Which row each row swaps with, under one turn or mirror
fuv: [-11  12 -17 -18 -14   9 -39 -29   2  11  -7 -26  42   4  -7 -55]
Zas: [ -7   4 -12  -6  -7  55 -41  29   4  39  -9  -6  -2   2  -1   9]
dok: [ 22   9 -38 -36 -11 -13 -39 -29 -40  18 -17  -3  26 -14 -12   1]
Nofos: [ 12  -8  16 -18 -20  31 -18 -10 -37  20   6 -25  31  34 -27  10]
sevum: [ 24   2  43 -24   4  -6   5  -1  -2  12  -8   1  -7 -20 -10  11]
Veget: [  0  35 -17 -29 -12  28 -52  -6 -15  -9 -17 -33  16   2 -12 -46]
lubuk: [ 19   8 -31  -9  13   7   2 -14  -1  54 -26   5  -1 -11  -1   4]
dami: [ -5  44   1 -17 -22  36   4  -3 -24   1 -11 -35  18  18  -3  22]
buv: [-10  36   5 -35 -19  48 -17  -6 -20  16   4 -36  14  17  -7  29]
zoto: [  6  -5  18  -7 -13  37 -19  -6 -30  11   9 -19  37  38 -23   7]
Tulof: [ 44  -5 -15 -22  12   4 -35 -22 -23  -6  -2 -10  13 -40 -21 -15]
deno: [  7 -21   7 -26  15   9 -38  -6 -17  29 -35  21  21 -31   8   2]
nekul: [ 14 -12  -7 -19   4  18 -48  -5   9 -14  13  -4  39 -44 -10  -9]
guvu: [ -3  23 -15 -34 -18   4 -33 -30  -9  29 -24 -24  45  -3  -8 -45]
zuka: [ -9  22  -5 -28 -18  -7 -37 -24 -12  30 -21 -14  39 -14  -5 -46]
vepe: [ -3  34   6  -8 -45  34 -11  -7 -12  -1 -13 -30   7  17  12  16]
navit: [ 21  -2 -11 -17   3  28 -47  -3   8 -12  17   1  38 -45 -25   0]
Gazud: [  4  18 -11 -18   7  27 -52  17   8 -21 -13   9  13   4 -27 -29]
fumi: [ -2  29 -16 -31 -14   4 -42 -40   0  27 -22 -15  45  -7 -13 -39]
dini: [ 27  -5  40 -17  12   8  14   4 -21   8  -3  -3   7  -5 -21  10]
Duv: [ -7  20 -18 -32 -14   2 -35 -31   1  12 -22 -30  44  -8   5 -43]
noku: [ 13  42   2 -36  29  23  15  -5   2  -3  -6 -17  18   5 -36  20]
nimir: [ -6  37 -15 -10  19  40 -17  11  15   2 -36  10  26   0  12 -10]
goli: [ -5  -3  -6 -26 -15  39 -44  31 -14  51  -5  -8   0  13   1  -3]
Rodo: [ 30  -8  38 -23   4  -5   6  -6 -12  23  -3  -8  11 -15 -15  18]
lozis: [ 22   8 -10 -20   1  26 -63   1   8  -2  23 -17  32 -44 -28  -3]
zuzi: [-14  44   7 -14 -18  37 -14  -5 -10  16  -8 -36  21  29   4  16]
vog: [ 16 -19  -4 -18  -1   9 -33  -9 -39  40 -20   9  30 -14  19  16]
Zuk: [ 19  -5 -10 -14  -2  27 -57 -15   9  -5  11   9  38 -38 -26   0]
Fozur: [  9  34 -40 -11   9  14  13  -1  13  35 -20 -11   0  12  -1   0]
lolo: [-11  27 -27  -7  -6  44 -30 -12   0  -1 -45   2  24  -6  18   1]
befo: [ 28  -1  27 -11  17  17  23 -20  -4  17   5  -4   6   5 -29   5]
Zutev: [  9  40   6 -42  32  12  14 -16  -5   8  -3 -16  25  -1 -30  23]
rupor: [ 12   0 -20 -32  14  12 -47 -14   1  -3  18  -7  35 -51 -17   1]
lofun: [ 21   0 -22 -12  15  -1  10  -4  -1  50 -33  -5   2  -4 -10 -11]
musu: [ 13  27   6 -39  28   4  19 -20  -3  12  -4 -18  25 -15 -25  27]
Bepo: [ -6  -5  19  -8 -16  49 -17   3 -21   8   1 -31  38  38 -21   1]
budof: [ 30  -4  34 -11  20   6   4 -10  -6  19   7  -1  14 -11 -18  22]
megi: [ 12  24 -19 -19 -14   0 -33 -37   2  25 -14 -29  39   0 -18 -47]
tuva: [ 12 -21  -6 -17  -3  30 -36  30 -12  44   7  -2  -1  10  -3  15]
sobiv: [ -9  43   7  -7 -30  39 -11  -1   3   0 -11 -37  18  21   3  14]
bab: [ 28  16 -39  -2  16  14  15  -4  10  31 -17   3   1 -15  -6   7]
meb: [ -2   7 -24 -12  -8  54 -39  37  -6  24  -6 -15   4   1  -3  23]
tomin: [  8  10  -9  -3  -2  25 -46  -1   4 -16  11   6  35 -49 -20  -2]

Tulof is swapped with Veget
Fozur is swapped with tuva
vog is swapped with nimir
vepe is swapped with sevum
sobiv is swapped with Rodo

Which row each row swaps with, under one turn or mirror
Ful: [  1   9   8   8  42  14  39  16  39  66   5 -12 -24   5  23  39  34   9
 -33  26   7 -86  35  10  28  36]
sabip: [  8   3 -36  23   3 -16  19  -5  25  26   6 -38  52 -13  57  18  31 -12
 -31  15 -14 -67  34   5  -9  25]
duz: [-16   8  17   4  -1 -21  39  -1   4  30  12 -13  -3 -31   4  36  42   5
 -11  14 -17 -58  24  28 -22 -21]
mol: [-28  -7 -28   6  30 -18  42  21 -14   5  37  -5   4  23  23  33   2  -9
  -1  57  12 -73  23 -16 -13  43]
pov: [-14  14  -1  -3  38  12  49  11  40  58  20   3 -44   5  -4  33  25  15
 -29  30   3 -79  39   9  28  26]
Sezi: [-18 -21 -43   9  14 -11  34  15   1  12  37  -4  10  29  12  19  -6   2
 -13  51   5 -80  21 -33 -15  43]
dapo: [-12   7 -41  -8  14 -20 -14   7  48  28 -16 -11  10  19 -14  35  21   3
  -3  32 -17 -67  25  25  27  -3]
Lik: [ 15   4 -48  -5  -7  -7   7 -14  17  19  29 -43  16 -14  15   1  22  -9
 -16  23 -23 -46   2 -10 -14 -12]
budib: [ -7  21  11  -9  37 -27   7 -10  -7  31   1  12 -10  14  -5  42  25   1
 -41  32   9 -14   6   0   3  22]
tiku: [-14 -43 -57  18  21 -26  43  -1  40  40  -1 -21  31   5  27  31  42  -9
 -17  -4  20 -77  41  -7 -28  32]
vepur: [ -4 -11 -32 -29  46  10  11  -5  35  27  11 -19  21  17  -4  34   7   0
 -51  42  16 -50  39  -1 -11  64]
ziz: [ -7  17  -7  10   5 -29  20  -1  41  39  -8  -4   2 -20  -6  31  43   2
  -4  16 -21 -62  28  38  11 -24]
buled: [  6  -6 -34 -21  23   0  20  -5   2  37  25 -19 -31  14 -27  13  32  -7
 -16  40  18 -41  -1 -24  26 -17]
fivuz: [  5   4 -39 -32  52  -6   5  -5  42  37   4 -11  10   9 -14  24   6  -4
 -45  33  23 -52  33 -12  12  67]
dovoz: [-23 -15 -46 -10  22  -2  18  22  16   6  19  -8  16  47   2  24  -7  10
 -17  49   7 -81  25 -17   6  41]
gez: [ -9   5 -11  15  31 -21  62  12  -6  29  41 -21 -15 -32  24  28  46 -31
  10  34  11 -48  10  -7  -8  20]
dased: [-13   1 -51  -8 -10 -53  34   3  50  13   8  -7 -16 -15   2  32   9  -8
 -26  -2 -25 -71  14  14 -20  38]
dab: [-19  -2 -21  18  32 -13  63  10 -19  18  53  -5 -13  -8  20  29  25 -21
   5  40   8 -66   9 -11 -15  28]
Kuvob: [  1 -16 -26 -13  24  -5  31  -1   8  55  16  -8 -31  13 -26  27  46   3
 -17  34  26 -58   5 -20  30 -20]
mige: [ -9   2  16  -1  -1 -24  44  -3   1  30  18   1  -5 -32  -4  37  40   7
 -14  21  -9 -61  25  19 -24 -22]
Biv: [ -3   4 -10  25  19  -7  34  14  36  46 -10 -34  32   9  60  27  36   7
 -32  19   4 -80  42  20   3  38]
Ruv: [-15 -12 -55 -10  28  -8   8  14  24  13  12 -10  22  43  -4  28  -4   9
 -23  49   4 -76  34 -14  17  37]
butu: [-12 -10 -37   3  25 -23  35  25 -12  11  39  -9  -2  17  20  32   4  -4
  -5  60  18 -77  14 -22  -1  49]
nodek: [ -2 -20 -25 -18  27   0  21   5  10  57  13 -10 -32  15 -26  28  41   1
 -18  34  24 -59   2 -18  32 -16]
Puzu: [-22   2 -13 -15  10 -60   8   5  13  11 -20   7   3   8   3  55  19 -10
 -28   5  -5 -48   8  18 -20  41]
bulu: [-14   2  25  -2   3 -15  37  -6   4  34  17  -3  -1 -30  -1  38  40   6
 -19  24 -18 -54  25  28 -25 -15]
Ruk: [  6   0 -52 -17  48 -18  21  -4  39  32  -3 -32  -7  12  12  34  27 -20
 -52  36 -12  -6   1   6   6  24]
Fup: [ 13   2 -37 -26   9  -5  21  -5   5  25  29 -28 -18   0 -22  12  22  -3
 -15  42   5 -44  -9 -23  15 -19]
pap: [-12 -59 -29   3  26 -14  36  14  21  60   4 -28   5  11  -4  33  49  -4
 -24   4  42 -81  21 -18   2   2]
sim: [-16 -21 -63  23  18 -29  47  -7  41  24   9 -25  31 -10  25  26  40 -14
 -17  -7  13 -70  42   3 -34  45]
teso: [-11  18   8   9   3 -32  37  -2  17  30   1 -11  -4 -29   1  39  47   1
  -2  11 -19 -58  32  32 -10 -20]
Lam: [-11  12 -38  24  21 -35  53 -14  40  22  12 -21  26 -20  16  22  31  -3
 -13  -7 -12 -49  45   2 -37  45]
boge: [  0   4 -18  30  17  -7  25   3  32  41  -1 -27  42  -1  65  20  33  -4
 -36  18 -13 -65  44  16  -7  23]
gipi: [  9  -9 -29 -23  23  -2  19   0   7  48  24 -15 -34   8 -27  17  30  -2
 -20  40  17 -49   0 -27  28 -14]
suna: [-12   7 -15  15  36 -24  68   5  -4  27  45 -20 -19 -24  23  30  41 -31
   9  39   7 -48  15  -5  -6  20]
siv: [-10  10  15  12  -7 -27  38  -3  12  31  10 -10  -2 -33   5  34  44   3
  -7  11 -16 -62  33  27 -23 -20]
madu: [ -8  -3 -62  28  25 -35  51 -10  44  27   8 -24  31 -10  20  19  33 -10
 -16  -7  -2 -64  45  -6 -33  45]
fugo: [  7  -3 -51 -12  55 -12  19  -3  45  45   4 -34 -11   2  12  33  27 -27
 -42  37  -6  -8  10   0   5  20]
Pum: [  2 -15 -21 -19  30  -4  29   4   7  56   5 -15 -29  10 -22  29  49   4
 -19  32  29 -60   8 -13  33 -22]
pono: [  4  -3 -29 -25  13  -1  23  -5   5  41  28 -16 -32   9 -31  20  28   0
 -18  36  11 -46  -1 -16  27 -21]
gekis: [-12 -17 -50 -11  20 -15  18  20   7   9  26 -15  10  40   6  24  -6   1
 -15  53  15 -84  24 -26  11  44]
lafev: [ -5  11   6   6  -3 -32  28   0  21  40   2 -11  -2 -30  -4  40  49  -1
   0  13 -15 -57  23  30  -4 -25]
rik: [  6  -2 -40  25  -4 -24  19  -5  21  27   7 -33  45 -17  53  10  27 -14
 -23  15 -18 -68  30   4 -19  20]
nani: [ -2   6 -23  25  -4 -46  40  -4  18  45   3  -2 -26   5   3  28  43  12
 -19 -27  10 -58   1 -28  -4  12]
lem: [ -9  31  -9   4  51 -16  30 -23  17  20  27   3   8   2  -9  23  26  -2
 -28  29 -14  -4  25  -8 -18  35]
Neku: [ -6   8  21  -3  -2 -24  42  -4   3  31  12  -9  -2 -29  -3  39  47   3
 -11  21  -9 -61  26  22 -21 -18]
Lim: [ -7 -29 -27 -16  25 -10  28   5   8  55   9 -18 -32  12 -21  29  50   2
 -14  22  32 -62   1 -19  28 -14]
Gatif: [ -6  -9 -35 -33  53   3   9  -7  28  18   4 -14  24  17  -3  32   7  -3
 -47  44  20 -43  38   3  -9  60]
rofub: [ -7 -13 -38 -29  48   5   9  -4  26  19   8 -10  28   5  -8  25   2  -2
 -50  44  12 -49  41   1 -16  63]
Gek: [ -6  16  10   9  -5 -29  29  -1  29  36   0  -6  -1 -29  -2  34  44   4
  -3   8 -20 -63  32  30  -8 -14]
buvu: [ -2   3 -48 -29  56 -10   7 -10  32  29   8 -11   0  18 -14  23  14  -9
 -38  31  27 -48  32 -15  21  64]
Zad: [  2 -14 -26 -20  29   0  18   3   7  51  16 -15 -31  15 -26  23  36  -1
 -20  41  26 -50   6 -23  31 -12]
Muv: [ -6 -39 -25 -12  25  -7  35   8  10  57   5 -20 -21   8 -15  34  54   2
 -20  22  39 -67  13 -11  17 -22]
bagon: [ -2   4 -41 -32  54  -7   7  -8  30  23   8 -17  15  11  -8  24   3  -6
 -45  40  16 -52  40  -7   1  70]
Tabab: [-11 -18 -65  18  22 -23  48   0  45  26  -1 -31  32  -7  20  19  36 -10
 -16 -12  11 -71  43   2 -27  44]
puvi: [-19   6 -50 -14  -4 -45  32   0  45   9  15 -11 -24 -17  -3  40   4 -11
 -19  -2 -19 -76  27  16 -23  33]
someb: [ -3  21 -35   2  21 -39  27  -7  43  40   6 -11 -20  -1 -11  23  44  -4
  -9 -24  21 -72  20 -18  20  51]
doz: [-12 -14  24 -13   4 -11  37  -1  -1  30  20  -2   0 -29  -3  39  35   8
 -28  26   0 -60  28  25 -33 -17]
vakaz: [ -8 -11 -50 -14  26  -5   2   9  25  18  -1 -14  15  49  -4  26  -9   9
 -27  52   5 -71  33  -8  23  31]
Soli: [-22 -27  19 -19  21   2  29  -6  -8  24  20 -10  21 -10  -1  40  21   0
 -50  30   6 -65  42  22 -40   7]
pebit: [ -7  15   0  -5  38   4  49   6  41  60  23  -2 -44  -2   4  34  28  11
 -29  33   5 -79  39  10  33  33]
ritup: [-14   7 -57  25  22 -35  57 -15  35  16  16 -24  29 -13  18  24  32 -12
 -14  -8  -3 -50  43   2 -37  37]
boz: [  1   3 -10  19  28   6  36  10  39  65   2 -24   8   5  62  23  33   2
 -43  20   2 -86  41   4  12  38]
basi: [  0  10 -16  32  26   0  37   7  32  56   3 -18  11   8  62  30  35  13
 -42  23  -4 -77  46  13  10  33]
kevo: [-10 -23 -20 -39  39   6  14  -9  14  15  14 -15  26  12   8  34   3   3
 -51  41  18 -56  43   3 -26  53]
fug: [  2  -4 -24  23  12  -6  18   5  27  38   2 -24  43  -7  65  13  40 -13
 -30  14  -5 -68  31  11  -6  31]
nifo: [  5 -16 -45   4  17 -19  28 -13  29  50   2 -13  -9  29  16  20  28   3
 -62  -3  -4 -22  -4 -29 -11  19]
ror: [ -8 -21 -62  22  15 -29  46  -5  44  29   8 -22  28  -9  19  24  36  -8
 -18 -16   9 -73  38  -5 -30  44]
gef: [-19 -19 -46   3  20  -8  28  14  -5  16  42  -3  13  26  17  16  -6  -3
 -17  59  18 -75  16 -23  -5  45]
gegu: [ -3   3 -13  21  27  -5  18   6  26  49 -16 -31  28   8  65  28  41  -4
 -35  22   3 -79  41  20  11  38]

budib is swapped with nani
Puzu is swapped with nifo
Biv is swapped with gef
Lik is swapped with dapo
fivuz is swapped with ritup
Muv is swapped with doz
ziz is swapped with Fup
bagon is swapped with madu
mol is swapped with boz
vakaz is swapped with rik
lem is swapped with someb
Ful is swapped with dab

